In the rows, zero is written as 128.
These points lie on a tree of bent strands in 15 dimensions: the strands fork, and no path loops back.
q_878: [111 137 145 111 136 128  75 115 129  86 115 130 182 112 158]
q_200: [161 130 114 207 103 157 183 132 140 103 161 167  64  92 138]
q_299: [121 112 114 179 105 182 132 114 142  86 144 113  99  97 147]
q_483: [125  86 174 128 121 175 154 125 166 112 185 147 170 173 127]
q_219: [112 103 113 167 102 181 115 113 138  78 134  98 114  97 151]
q_296: [159 153  79 110 135 142 158 121 148 208 204  97 104 143 157]
q_959: [135 110 121 101 122 108  94 147 207 106 167 114 155 151 146]
q_395: [141 108 116 141 166 113 103 138 127 201 123 173 136 174 160]
q_253: [116 147 133 128 158  86 106 127  98 155  91 133 131 112 106]
q_263: [138 174 151 112 129 115 137 154  78 172 109  94 121 149  81]
q_789: [105  97 115 152 100 169  99 116 132  68 120  91 135  96 154]
q_495: [116  87 141 118 145 171 168 129 167 116 142 144 159 164 116]
q_181: [116 151 142  97 139 105 156 129  59 182 143  81 112 178  65]
q_423: [171 125 114 208 104 144 192 147 140 105 158 176  57  94 136]
q_56: [114 149 144  94 140 100 153 130  56 183 141  82 114 182  54]
q_678: [106 118 138 126 111 138  80 120 124  63 103 110 182  95 152]
q_279: [126 162 151 102 134 111 145 141  67 177 124  86 120 166  63]
q_694: [123 159 150  99 136 108 146 137  64 179 128  84 120 170  60]
q_825: [115 158 133 129 157  90 103 126 104 147  94 137 139 114 107]
q_40: [148 110 117 137 153 103  93 139 129 192 123 173 115 157 156]
q_343: [113 147 155 110 130 115  84 123 114 128 124 108 171 104 109]
q_585: [161 119 144 145 161 119 172 143 174 117 121 210  73 161 115]
q_53: [111 103 112 167 102 181 116 113 138  78 134  99 113  97 151]
q_910: [149 180 117 140 118  99 121 167  85 156 106 151 101 126 132]
q_394: [115 150 133 129 158  87 105 126 100 152  91 134 133 112 106]
q_244: [110 141 150 113 134 127  74 114 125  82 110 132 190 105 153]
q_206: [115 106 113 174 103 182 123 113 140  82 138 105 106  97 149]
q_729: [142 125 114 195 107 173 159 120 143  97 156 144  78  96 140]
q_186: [107 122 140 124 114 137  77 120 123  63 103 114 185  95 151]
q_526: [112 171 134 126 147 109  97 129 118 117 105 140 158 114 113]
q_872: [106  98 113 158 100 175 105 115 134  71 125  91 127  96 153]
q_473: [138 173 151 112 129 116 137 153  77 172 110  95 121 149  80]
q_834: [115 147 151 107 126 111  92 127 106 144 129 102 158 114  98]
q_13: [143  92 121 123 102  77 120 127 175 185 144 163 127 130 147]
q_550: [143  94 124 121 101  77 118 128 177 178 144 161 131 130 145]
q_382: [110 165 143 122 133 128  87 126 124  86 110 140 181 104 128]
q_852: [112  88 132 101 156 164 177 126 159 117 116 145 156 162 127]
q_213: [168 114 126 188 125 134 185 160 150 110 144 185  57 115 127]
q_535: [113 147 156 112 133 118  80 121 118 118 121 111 179 100 115]
q_948: [114 148 144  94 130 100 136 132  68 178 139  87 121 168  61]
q_324: [113 170 133 127 151 105  99 128 115 124 102 140 152 115 111]
q_983: [116 152 147  95 139 102 149 133  59 180 135  81 117 179  54]
q_796: [109 142 154 114 132 127  72 114 124  76 107 134 197 101 149]
q_960: [126 116 116 102 135 126  89 141 189  99 162 107 152 153 162]
q_574: [149 182 129 134 120 104 123 169  85 160 102 135 106 127 121]
q_745: [116 131 132 128 152  92 115 128  89 159  87 126 120 106 107]
q_744: [118  86 146 122 141 172 164 128 169 114 152 144 162 166 115]
q_985: [151  99 122 130 111  89 104 136 146 192 128 169 101 134 152]
q_688: [112 131 134 110 139 130  80 119 138  93 125 124 170 124 166]
q_639: [149 180 107 144 116  97 117 162  85 153 110 165  98 127 142]
q_805: [164 115 140 162 151 126 175 155 167 115 129 204  63 146 117]
q_354: [114 147 144  97 123 103 121 132  79 172 138  91 129 151  71]
q_844: [117  88 143 119 142 171 167 129 167 114 147 144 160 165 116]
q_242: [141 124 114 195 107 173 159 120 143  96 156 142  80  96 142]
q_661: [157 121 141 120 165 111 170 125 177 114 113 205  96 170 120]
q_552: [142  87 128  67 148  91 184 105 170 100  99 141 171 152 162]
q_701: [150  98 121 129 109  87 106 136 149 193 129 169 103 134 152]
q_759: [109 141 152 114 134 128  73 114 126  79 109 132 192 104 152]
q_432: [141 175 150 115 127 116 135 156  79 171 106  98 119 145  85]
q_326: [109 152 155 118 130 129  75 118 124  73 107 135 199  97 139]
q_316: [110 146 160 116 132 126  70 115 124  77 106 130 202  95 138]
q_183: [106 107 128 132 104 149  84 121 125  62 106  99 167  95 155]
q_935: [168 150  53 115 132 161 158 126 160 214 191  98  93 132 175]
q_668: [150 182 133 131 121 106 124 168  85 161 101 130 108 128 118]
q_900: [115 157 132 128 158  90 103 127 104 147  94 136 138 114 107]
q_364: [110 141 151 114 134 127  73 114 125  80 110 132 192 104 152]
q_869: [143 125 114 196 107 172 160 121 143  98 156 145  77  96 141]
q_772: [153 117 137 103 162 106 171 112 177 109 108 192 117 169 130]
q_519: [108 124 143 123 116 135  76 119 123  64 102 116 187  94 150]
q_615: [101 132  93 132 118 161 179 141  98 102  86 107  62 110 101]
q_821: [113 170 133 127 150 104 100 128 115 125 102 140 152 115 111]
q_621: [110 135 141 110 138 129  78 116 132  89 119 128 177 116 162]
q_800: [166 114 135 171 142 128 179 160 161 115 133 198  59 136 120]
q_135: [113 148 145  92 138  99 148 131  59 181 140  82 116 181  52]
q_545: [104  97 117 147  99 165  95 118 130  66 116  90 143  96 155]
q_507: [115 158 132 128 157  90 103 127 104 145  95 136 139 115 106]
q_510: [147  99 129  77 153  94 179 103 173 102 102 158 154 159 153]
q_634: [105 123 105 131 120 149 165 139  93 115  86 110  77 103 104]
q_612: [111 146 159 115 134 124  73 117 123  90 111 123 196  95 131]
q_979: [113 148 144  95 127 102 129 132  73 174 138  89 125 160  66]
q_994: [142  99 128 112 104  80 108 134 191 153 150 150 144 135 138]
q_261: [106  98 114 157 100 174 104 116 133  70 123  91 128  96 154]
q_684: [146  99 128  76 151  94 180 103 173 102 101 156 156 157 152]
q_916: [143  92 120 125 102  78 122 126 173 190 144 164 124 130 149]
q_134: [110 147 160 116 133 126  72 115 123  79 108 129 201  95 137]
q_868: [108  99 113 160 100 175 107 114 135  72 126  92 125  96 152]
q_237: [129 153 130 102 133 116 165 121  70 182 161  80 109 167  99]
q_376: [123 160 149 100 136 109 146 139  65 179 126  84 121 170  61]
q_419: [170 149  48 115 131 165 158 127 162 214 188  99  90 129 179]
q_546: [142 125 114 195 108 173 160 121 143  98 155 144  78  96 140]
q_397: [103 126 100 131 119 155 171 140  95 110  87 109  70 105 102]
q_560: [163 153  68 113 135 150 157 124 155 211 199  98 100 139 165]
q_660: [169 151  52 115 131 161 159 126 161 214 190  98  93 132 177]
q_768: [112 147 158 113 134 120  77 119 121 106 117 117 187  97 122]
q_346: [110 118 116 128 127 130 147 137  87 133  86 113  93  99 106]
q_356: [132  87 131  72 153 111 184 109 162 106  97 144 167 154 157]
q_760: [106 122 108 129 122 144 159 139  91 120  86 111  81 102 104]
q_463: [106  97 114 154  99 172 100 116 133  69 121  90 133  96 155]
q_205: [104  98 119 145  99 162  93 119 129  64 114  91 147  95 155]
q_77: [160 120 144 135 163 117 170 136 176 116 117 210  81 166 116]
q_555: [139 108 115 141 167 113 104 137 127 202 124 173 140 178 160]
q_491: [110 102 113 166 102 180 113 113 138  76 132  98 116  96 151]
q_965: [149  96 121 129 107  85 109 134 152 193 131 168 106 133 152]
q_321: [148 180 141 126 123 111 129 167  84 164 101 116 113 132 106]
q_171: [144  91 119 126 102  78 123 125 172 192 144 164 122 130 151]
q_434: [136 121 114 191 107 177 152 117 143  95 153 135  84  96 143]
q_461: [115 150 143  95 139 102 154 130  58 182 142  81 113 180  59]
q_74: [113  88 134 106 154 168 176 127 160 117 123 145 156 162 122]
q_998: [170 125 114 208 104 145 193 145 139 105 159 176  57  94 137]
q_879: [109 132 149 120 121 131  73 117 124  66 102 122 194  95 148]
q_467: [104 100 121 140 101 156  90 120 127  63 110  93 156  95 155]
q_692: [137 122 114 192 108 176 154 119 143  95 153 137  81  96 142]
q_851: [123  88 132  79 157 131 184 114 158 111  97 146 162 156 149]
q_164: [113 148 145  92 137  99 148 131  59 181 140  83 116 179  53]
q_710: [153 120 138 108 163 107 170 115 178 111 110 196 110 170 127]
q_114: [142 124 114 195 107 173 161 121 143  97 155 144  78  95 140]
q_600: [127 116 113 184 107 181 139 114 143  90 148 122  92  97 145]
q_549: [123 160 150  99 136 109 145 139  65 179 126  84 121 170  60]
q_497: [162 119 144 145 161 120 173 143 173 118 121 210  73 160 115]
q_80: [163 153  67 112 135 152 158 124 155 211 198  98  99 138 166]
q_371: [141 152 116  99 131 121 164 112  99 187 194  86 113 160 124]
q_85: [119  88 132  83 157 138 183 116 156 112  99 147 161 157 145]
q_973: [130 167 151 106 132 114 143 145  71 176 117  89 122 160  70]
q_366: [111 171 134 126 144 113  97 129 119 111 106 141 161 112 115]
q_504: [114 146 152 109 128 113  88 125 110 137 127 105 164 109 104]
q_625: [108  99 114 161 100 177 107 115 136  73 127  94 123  96 152]
q_957: [111 103 113 168 102 180 115 113 137  77 133  98 115  96 151]
q_934: [114 146 150 105 124 108  97 128 100 153 132  99 149 122  92]
q_51: [147 110 117 136 155 105  94 138 128 193 123 172 118 159 157]
q_141: [143  96 126 118 101  78 114 130 183 170 146 157 137 131 142]
q_738: [114 147 145  99 122 104 113 131  85 168 136  94 134 142  77]
q_765: [117 108 113 174 104 182 124 112 140  82 140 106 105  97 148]
q_407: [109 147 160 116 132 126  71 115 124  77 107 130 202  95 139]
q_926: [145 152 109 100 133 123 161 112 112 190 201  89 113 157 130]
q_115: [152 107 120 133 138  97  90 140 131 189 122 172 103 146 155]
q_630: [114 147 145  97 124 102 124 132  76 173 138  91 127 155  69]
q_147: [144 152 112 100 133 122 162 111 107 189 198  88 113 158 128]
q_500: [149 127 114 199 106 168 168 124 142 100 158 152  73  95 140]
q_837: [145 177  84 154 111  96 112 146  86 150 120 194  94 132 157]
q_609: [101 135  90 134 117 164 185 141 100  98  86 107  56 112 100]
q_399: [113 131 135 109 140 129  80 119 138  93 126 123 170 124 166]
q_90: [121  87 155 125 132 172 160 128 170 112 166 144 164 168 118]
q_231: [143  92 121 124 102  78 121 126 175 186 143 164 127 130 147]
q_29: [166 114 135 172 143 128 178 159 161 114 134 198  59 135 120]
q_966: [146 100 130  76 153  95 179 103 174 103 102 159 154 158 151]
q_278: [108 131 149 120 119 132  75 118 124  64 103 122 194  95 149]
q_133: [115 119 126 129 140 110 130 132  85 149  85 119 107 100 108]
q_932: [134 110 121 101 123 110  94 147 207 107 167 114 155 152 147]
q_404: [104 100 119 142 100 159  91 119 128  63 111  92 152  96 156]
q_128: [139 105 126 104 112  94  99 143 206 123 160 130 154 144 138]

Start at the first point of each line and follow the strands to each of the others. Where do the paths split? Write each fork as brackets around the two groups it separates, the group with the point that comes earlier in the line first. The first line is answered.
q_219: q_926 q_574 q_546 q_878
(((q_926 q_574) q_878) q_546)
q_205: q_973 q_324 q_80 q_483
(((q_973 q_80) q_324) q_483)
q_692: q_935 q_878 q_497 q_574
(((q_935 q_574) q_878) q_497)
q_371: q_660 q_399 q_910 q_765
(q_660 ((q_399 q_765) q_910))
q_834: q_688 q_80 q_321 q_678
((q_688 q_678) (q_80 q_321))
q_53: q_560 q_200 q_321 q_994
(((q_560 q_321) q_994) q_200)
q_560: q_932 q_668 q_419 q_423
(((q_932 q_423) q_668) q_419)
q_261: q_473 q_684 q_419 q_382
(((q_473 q_419) q_382) q_684)
q_926: q_133 q_242 q_80 q_668
(((q_133 q_242) q_668) q_80)
q_789: q_926 q_825 q_973 q_684
(((q_926 q_973) q_825) q_684)
q_789: q_419 q_805 q_821 q_973
(((q_419 q_973) q_821) q_805)
q_692: q_910 q_851 q_147 q_878
(((q_910 q_147) q_878) q_851)
